In the data rows, the value 128 means zero.
Here are some points:
[ 82 142 116 118 132 188 181 126 135 108 121  93  93 105 131]
[ 39  57  94 173  85  97  29 110 121 239 247 156  67 152  88]
[120 147 129 123 135 117 137 135 148 130 120 120 157 161 148]
[142 157 123 160 163 109  68 106 103 107 106 123 104 110  92]
[156 135 121 126  71  71  71 106 138 187 139 101 111 164  91]
[148 129 123 138 134 122 125 152 109 134 120 120 154 150 129]
[119 146 155 127 161 120 165 140 137  91 111 123 155 107 182]
[140 168 130 146 144 138 163 145 143  84  88 106 149 127 145]
[148 158 162 135 157 157 170 140 138  81  92  79 163 103 171]
[153 126  82 154 104  87 109 148 115 149 140 169 115 137 112]
[108 120 106 145  87  32  75 153 120 200 166 116 104 154  70]
[139 117 115 106 131 122 141 121 117 104 121 164 143 110 167]
[147 116 149  96 141 196 186  97 139  55  67 117 204  95 188]
[127  85 144 142 146 154  86  79 114  97 104 252 127 108 163]
[109 135 109 143 135  90  75 135 147 179 147 135 105 150 153]
[137 158 146 103 145 159 127 108 137  55  69 110 170  99 197]
[147 143 115 135 116 104 144 151 121 153 122  72  88 136  90]
[113 120 124 129 143 112 145 140 129 100 142 155 168 122 141]
Then 10 other points, each followed by its number:
[126 141 166 125 163 173 173 108 141  51  88  87 181  96 187] 0
[144 134 112 113 134 124 143 143 134 115 116  96 121 141 121] 1
[135 154 147 153 152 158 102 125 137  94  92 101 126 118 122] 2
[150 103 131 123  92 133 130 116 118 133 132 128 150 142 138] 3
[101 138  98 138 129  94  68 126 138 157 155 146 107 148 130] 4
[ 34  30 117 128 191 169  43  63  52 201 185 255  72 117 132] 5
[147 150 132 138  91  61 121 157 134 185 133  74 112 174  81] 6
[142 145 106 127 142  83 155 148 122 150 126 205 105 183 130] 7
[171 143  94 124 100  42 124 166 111 215 153 116 126 200  70] 8
[148 167 114 142 145  92 122 160 135 147 162 112 105 150  79] 9
Which of these numbered points is nearest to each point below, ignoring the 3 directions in which the first points spread most? Its number follows each.
[ 68 103  99 120 125 255   0  91 150 141 167 158  39  34  67] > 2
[  0 108 102 144 183 170 112 114 162 110 147 220 127  73 195] > 4
[154 155 127 118 182 120 128 121 100 100 151 148 128 117 111] > 9
[117 136 170 131 136 175 171 103 138  52  91  96 167  95 168] > 0
[149 134  86 128 123  60 150 161 128 199 168 131 110 165  88] > 8
[129 108  92 122 122  62 117 145 113 194 181 255  51 196  82] > 7
[122 177 142 139 185 137 153 134 133  78  78 115 149 124 185] > 4
[135 113 120 114 154 139 166 145 146  86  98  91 130 134 118] > 1
[163 147  96 141 135  91 167 166 114 146 125 131 144 167 111] > 8
[ 64 114 105 126 115 126  74 107 122 176 165 165  90 138 115] > 4
[105 108 129 118 169 160 126 108 147  97 105 255 119 124 183] > 7
[149 157 106 135 132 111 144 153 126 138 105  68 116 143 101] > 1
[154 133 136 117 123 100 172 146 149 127  85 110 153 142 134] > 6
[143 156 172 106 146 175 197 129 140  69  66  89 194 112 159] > 6
[144 118 136 194 155 133   9  85  79 112 127 133  90 101  67] > 2
[ 59  46 114 144 123 110  25 108  75 250 217 212  52 178  80] > 5
[139 125 121 108 140 126 123 135 110 124 191 165  95  98  76] > 9
[  0  56 154 140 151 165 135 112 131 129 234 223  79 112 177] > 9
[ 64  99 110 117 131 255   0  97 141 105 154 203  73  21  97] > 2
[178 133 109 147  78  67 120 186 111 193 149  65 116 157  88] > 3
[106 121 173  98 145 255  99  88 147  52  98 103 126  40 164] > 2
[141 148  82 135 114  61 122 131 143 193 157 142 126 181 103] > 8
[147 118 109 123 106 112 176 144 143 147 137 110 165 146 137] > 8
[ 79 155  90 154 128 226   0 110 146 161 187 193  28  68  53] > 2
[ 80 121 125 128 149 132 115  96 129 124 119 255 125 127 135] > 9
[152 140 106 162 175 140  45 133  91 134 102 144 110 110  95] > 2
[128 150 163 118 151 154 149 115 128  47  92 104 176 104 201] > 0
[126 190 182 124 231 247 130  65 150   0  76 151 210  57 199] > 2
[145 117 152 147  82 111 142 122 104 122 144  84 158 130  99] > 3
[146 144  87 136 114  51  96 158 113 188 150 150 119 172  83] > 8
[132 119 163 112 128 209 134 108 145  84  91  82 112  65 159] > 2
[136 120 101 108 137 121 138 159 110 136 144 104 109 133 101] > 1
[152 161 111 150  96  67 146 154 134 182 133  86 118 141 104] > 6
[130 123 164 137 178 174 186  98 133  46  68 101 210 113 194] > 0
